In the rows, zero is written as 128.
One turn or mirror swaps these rows in pairs. Which row does each one swap with?
neka: [129 133 105 128 123 130 163 127 155 132 145 137  96 149  94 111 136 177
 119 115 111 120]
nudi: [ 96 152 111 135 147 130 107 142 153 148 121 123 158 160 131 138 120 149
 118 139 138 106]
garuz: [166 102 127 130 116  83  82 154 155 128 125 128 140 144 117 112 132 145
 127 120 103 104]
dudil: [105 141 124 146 130 126  96 144 130 158 121 135 147 166 136 151 128 147
 125 147 138 121]
Suz: [143 106 122 135 107 111 135 127 177 108 154 157  94 126 127 127 122 117
 152 119  92 150]
zavu: [133 118 133 188 125 105 127 100 166 137 128 133 148 109 117 128 116 140
 140 141 139 137]
fova: [142 151 103 147 122 115 140 106 162 137 134 133 110 128  93 119 113 181
 131 107 119 139]
mos: [116 118 128 125 108 123 132 134 185 116 163 148 117 149 138 118 104 110
 146 102 114 144]
Gat: [120 127 122 109 134 135 142 125  98 115  99 147 128 119 104 112 138 104
 115  92 115 125]
fimut: [140 113 141 109 138 113 109 107 148 135 143 104 127 146  93 141 149  98
 169 138  94 110]
Ronup: [137 134 113 163 106 112 121  90 154 126 122 120 148 101 138 126 123 115
 135 138 148 140]
ner: [105 151 109 143 134 135 103 154 139 147 113 124 147 130 123 142 137 142
  93 157 120 126]
gazu: [129 111 133 111 129 110 131 107 129 135 135  93 130 156 103 139 139  96
 175 118 103 109]
motod: [103 150 132 125 147 136  92 146 133 157 119 131 138 151 135 133 128 131
  95 152 124 114]
nug: [132  96 120 132 168 125 100 149 122 107 128 143 118 142 160 119 148 111
 137 119 122  96]
dekam: [133 106 139 119 108 130 137 140 185 103 158 134 119 134 139 114 106 116
 155 120 106 148]
vodin: [130  99 132 124 162 121 121 124 129 129 149 155 103 144 164 108 146 103
 108 131 115 103]
zupi: [143 136 111 121 115 106 178 127 167 115 128 119 114 139 101 128 107 159
 134 107 109 113]
Gav: [158 113 117 138 111  79  84 157 155 129 132 133 131 148 124 108 137 150
 146 121 100 122]
Dopu: [122 113 126 128 151 127 156 115  85 140 100 148 123 132 102 119 144 136
 126 113 120 126]
gune: [129 123 129 101 128 121 155 126 176 119 139 129 121 111  88 117 137 180
 133 126 113 135]
gotog: [146 160 123 162 132  97 117  94 143 130 142 117 129 107 124 119 136 114
 135 141 142 152]
Pok: [131  92 134 113 162 125 122 134 135 112 136 142 109 147 165 105 148 112
 122 141 119  92]
Fiteb: [113 137 123 117 157 141 116 112  90 141  90 144 132 127 111 137 133 125
 121 110 119 118]
Fiz: [137 133 101 140 108 108 170 118 171 123 126 121 128 135  91 122 126 162
 125 102 127 138]
Zani: [118 126 123 110 153 146 138 126  97 133 101 138 130 128  98 109 137 128
 101 119 103  96]
lezo: [135  82 119 117 162 123 121 132 126 118 131 141 107 150 160 106 154 135
 134 131 102  96]
zati: [149 142 133 159 133 107 136  97 132 146 142 111 143  93 126 122 119 116
 123 139 129 149]
dit: [127 157 103 118 133 115 151 142 156 121 122 139 108 132  83 114 123 164
 131  99 129 142]
norur: [121 120 126 110 162 134 142 136 110 131  95 143 142 117 116 108 153 121
 117 120  79 117]
Las: [126 107 133 118 127 133 115 132 164 110 163 152 111 138 130 134  94 127
 165 118 111 155]
fosum: [166 107 120 132 119  76  98 148 141 121 144 134 141 150 116  99 125 145
 134 122  88 115]
zula: [119  95 140  95 143 121 140 116 109 108  94 141 147 120 110 124 140 138
 115 119 128 107]
nipa: [136 142 114 128 108 128 166 119 160 126 133 121 117 123  83 104 110 160
 129 100 112 121]
pifo: [109 145 134 133 162 130  95 142 150 144 112 133 132 120 124 158 131 124
 123 152 147 104]
ziri: [142 113 123 105 113 124 133 140 170  95 149 130 110 129 127 128 106 115
 163 110 101 151]
bukuv: [117  98 118 112 148 120 113 136 136 114 119 162  97 150 154 129 156 110
 134 123 108  89]
Loga: [ 75 140 132 132 128 136 105 149 159 156 109 148 130 124 130 129 127 141
 130 154 124 125]
ronik: [145 108 125 145 121 129 132 141 172 109 171 127 104 132 128 137 112 126
 171 120 107 146]
met: [110 138 109 136 140 146  97 134 149 151 124 132 132 137 137 153 138 145
 112 175 130 117]
lotep: [139 118 132 112 141 102 105 112 122 130 140 113 116 152 107 146 147  93
 170 142 101 113]
tebem: [118 124 119 110 160 139 138 136 102 141  97 136 135 123 106 135 160 121
 101 123 111 122]
pumig: [126 129 124 161 129  88 140  85 143 119 122 135 112 106 127 121 110 122
 122 157 148 122]
ros: [134 129 137  93 138 110 112 125 130 137 148 108 124 149 108 135 147  99
 173 125  94 100]
dok: [164 114 112 127 134  87  91 166 149 126 134 126 130 139 114 100 134 150
 115 124  90 123]
Galo: [135 144 132 166 109 101 137  82 158 136 141 108 136 124 123 110 115 119
 130 130 137 141]
Ninu: [128 144 113 168 110 108 146  88 144 136 125  97 142 115 120 131 133 121
 127 138 142 128]
bik: [134  97 126 120 169 115 104 118 131 121 140 152 102 133 168 103 144 129
 143 118 133 101]

Ninu swaps with ner
Gat swaps with neka
Gav swaps with lotep
Las swaps with bik
fova swaps with Fiteb
Suz swaps with bukuv

One turn or mirror swaps these rows in pairs. Which row does each one swap with?
roban: [ 87 133 122 139 126 118 131 171 146 113 133 128 151 155 131 109 125 108
 148 108 161 108]
Sili: [ 79 146 122 137 132 112 121 165 133 110 126 127 154 137 123 113 131 123
 140 110 157 100]
voni: [119 138 167 137 154 103 131 124 169 107 133  97 135 130 151 109 132 149
 120 148 145 145]
Soka: [159 108 106 125 105 117 111 163 149 109 131 146 102 154 149 133 129 135
 124 108 112  81]
baner: [151 133 148 159 134 107 132 133 175 100 134 113 131 127 117 111 130 110
 138 110 165 137]
nif: [119 110 131 163 174 117 119 127 156 124 149 125  91 156 142 114  89 119
 151 120 123 115]
Kif: [126 114  72 132 112 127 125 128 114  84 126 134 111 133 135 104 122  94
 112 145 113 101]
zegul: [ 72 117  96 165 132 117 109 129 139 130 110 121 137 112 120 130 122 124
 126 138 100 118]
der: [101 113  71 147 128 114 122 130 119  95 120 139 124 120 121 107 121 105
 111 139 106  99]
pafe: [171 113 113 129 104 130 120 160 150 109 121 143 107 158 154 142 129 141
 126 110 123  90]
Dima: [118 159 134 115 116 142  95 128 133  90 118 117 114 143 137 164 102 128
 143 132 100 138]
makuv: [165 118  97 159 144 142 130 127 168 146 129 122 102 143 136 139 110 131
 132 152 138 118]
subiv: [103 135  95 131 130 135 136 140 116 130 166  96 145 113 142 138 125 113
 110 131  87 112]
Rupi: [134 124 106 115 120 108 147 139 133  80 142 145  88 101 142 119 130 116
 107 112 108  82]
Zar: [126 113 120 128 137 121 144 125 152 120  89 122 130 147 131 127 156 121
 120 139 170 147]
pag: [113 137 104 145  85 111 142 129 149  87 138 119 104 130 137 112 119 134
 104 101  90 116]
matak: [101 117 138 134 128 149 147 155 165 131 128 106 135 172 150 125 117 104
 142 128 133 149]
razap: [130 114 115 133 136 124 149 137 149 118  90 125 127 149 135 126 157 130
 119 143 171 142]
nazed: [158 114 136 133 176 113 139 116 157 149 123 127 125 110 143 151 132 117
 114 116 136 107]
kovig: [138 137 114 125 122 110  93 129 139  93 165 123  96 124 163 117 113 141
 103 138  85  96]
zolu: [136 153 119 101 118 143 116 145  97  83 141 127 131 123 126 147 116 111
 136 141 138 111]
dapeg: [118  96 148 126 164 146 135 141 164 143 151 100 112 144 149 130 120 100
 130 145 126 142]
Nim: [154 119  96 123 111 142 122 111 141 110 136 131  92 143 165 136 137  87
 125 152 119 134]
zemu: [114 134 132 133 133 143 133 102 146 111 103 139 116  98 150 133  82 103
 124 136  99  92]
Piril: [107 117 149 131 178 118 122 130 140 105 135 129  85 163 139 117  96 128
 151 113 130 120]
vebor: [137 134 126 131 121 104 105 123 150  78 151 117 107 123 157 109 106 126
  99 148  81 102]
rap: [136 137 144 157 132 107 133 143 178 100 137 111 137 129 114 117 129 105
 133 111 167 139]
Tigis: [114 148 155 138 161 102 112 136 150 119 151 117 143 121 142 124 146 161
 137 134 166 120]
Kap: [123 133 142 113 130 120 148 161 157 104 141 104 138 122 125 138 165 116
 130 127 160 147]
vari: [136 102 144  86 133 113 129 144 136 121 107 138 104 142 141 159 137 136
  99 105 125 118]
remu: [154 113 104 138 137 131 144 130 162 130 104 119 130 150 129 140 148 131
 121 148 160 146]
sesi: [127 147 164 139 160 101 115 132 164 121 142 109 130 124 144 120 142 161
 127 149 152 128]
vuka: [115 142 164 132 161 101 108 129 160 119 138 104 136 125 147 122 143 155
 126 137 155 139]
bilaz: [ 80 138  98 140 138 131 132 128 116 134 166 100 136 109 144 133 121 106
 117 126 100 111]
Pepok: [108 160 127 143 109 134  99 117 151 114 113 117 128 130 142 169 102 138
 138 133  99 138]
dipop: [109 103 144 131 146 154 143 140 168 137 139  96 126 153 149 127 111  99
 135 143 116 146]
nebo: [106 143 128 122 130 143 127 103 133 113 114 133 115  86 151 144  97 116
 116 142  97  99]
dite: [117 140 124 108 141 139 127 155  90  94 161 118 135 122 125 120 111 109
 133 132 149 106]
Togu: [126 129 126 143 120 135 126 115 144  97  97 155 115 115 154 127  85  98
 134 118 109  84]
vuv: [109  94 142  96 154 101 140 148 130 116 120 140  96 161 135 136 138 131
 117 104 137 120]
lebul: [121 115  74 136 114 119 118 143 117  85 119 140 114 130 130 108 127  94
 110 145 115  96]
gusu: [ 75 146 105 134 141 130 134 121 116 134 159 102 136 109 146 142 126 118
 123 125 100 112]
Notuf: [108 147 158 137 162 104 110 136 154 112 135 113 143 118 152 124 137 166
 129 136 160 119]
das: [ 73 123 121 136 146 114 137  99 130 117 112 134 118 121 149 113 150  98
 132 133 149 136]
zuv: [126 138 122 133 119 101  93 138 144  96 163 120 106 122 154 118 121 143
 102 146  77  94]
Deko: [156 120 113 131  91 130 126 150 150 100 106 151 116 145 155 147 118 131
 133 104 122  86]
tesu: [124 129 106 152  85 115 146 133 150  83 136 125 101 126 142 120 116 138
 106  98  94 108]
sovi: [166 112 134 133 166 123 123 111 160 148 139 122 108 123 152 165 131 109
 126 122 124 110]
rur: [164 110 134 136 160 126 129 110 161 151 126 124 113 115 151 167 132 115
 118 121 131 115]
Larod: [ 93 151 128 135 131 116 124 161 136 114 124 125 159 132 125 121 136 140
 148 116 170 107]
dagem: [138 131 112 122 116 104  90 143 147 104 165 132 103 135 157 134 128 145
 104 130  87  92]
sude: [140 130 114 123 125 107  85 148 151  98 167 124 105 137 165 128 118 141
 103 138  90  92]

Dima swaps with Piril
pag swaps with baner
kovig swaps with vuka
sude swaps with Notuf
dapeg swaps with nebo
zuv swaps with sesi

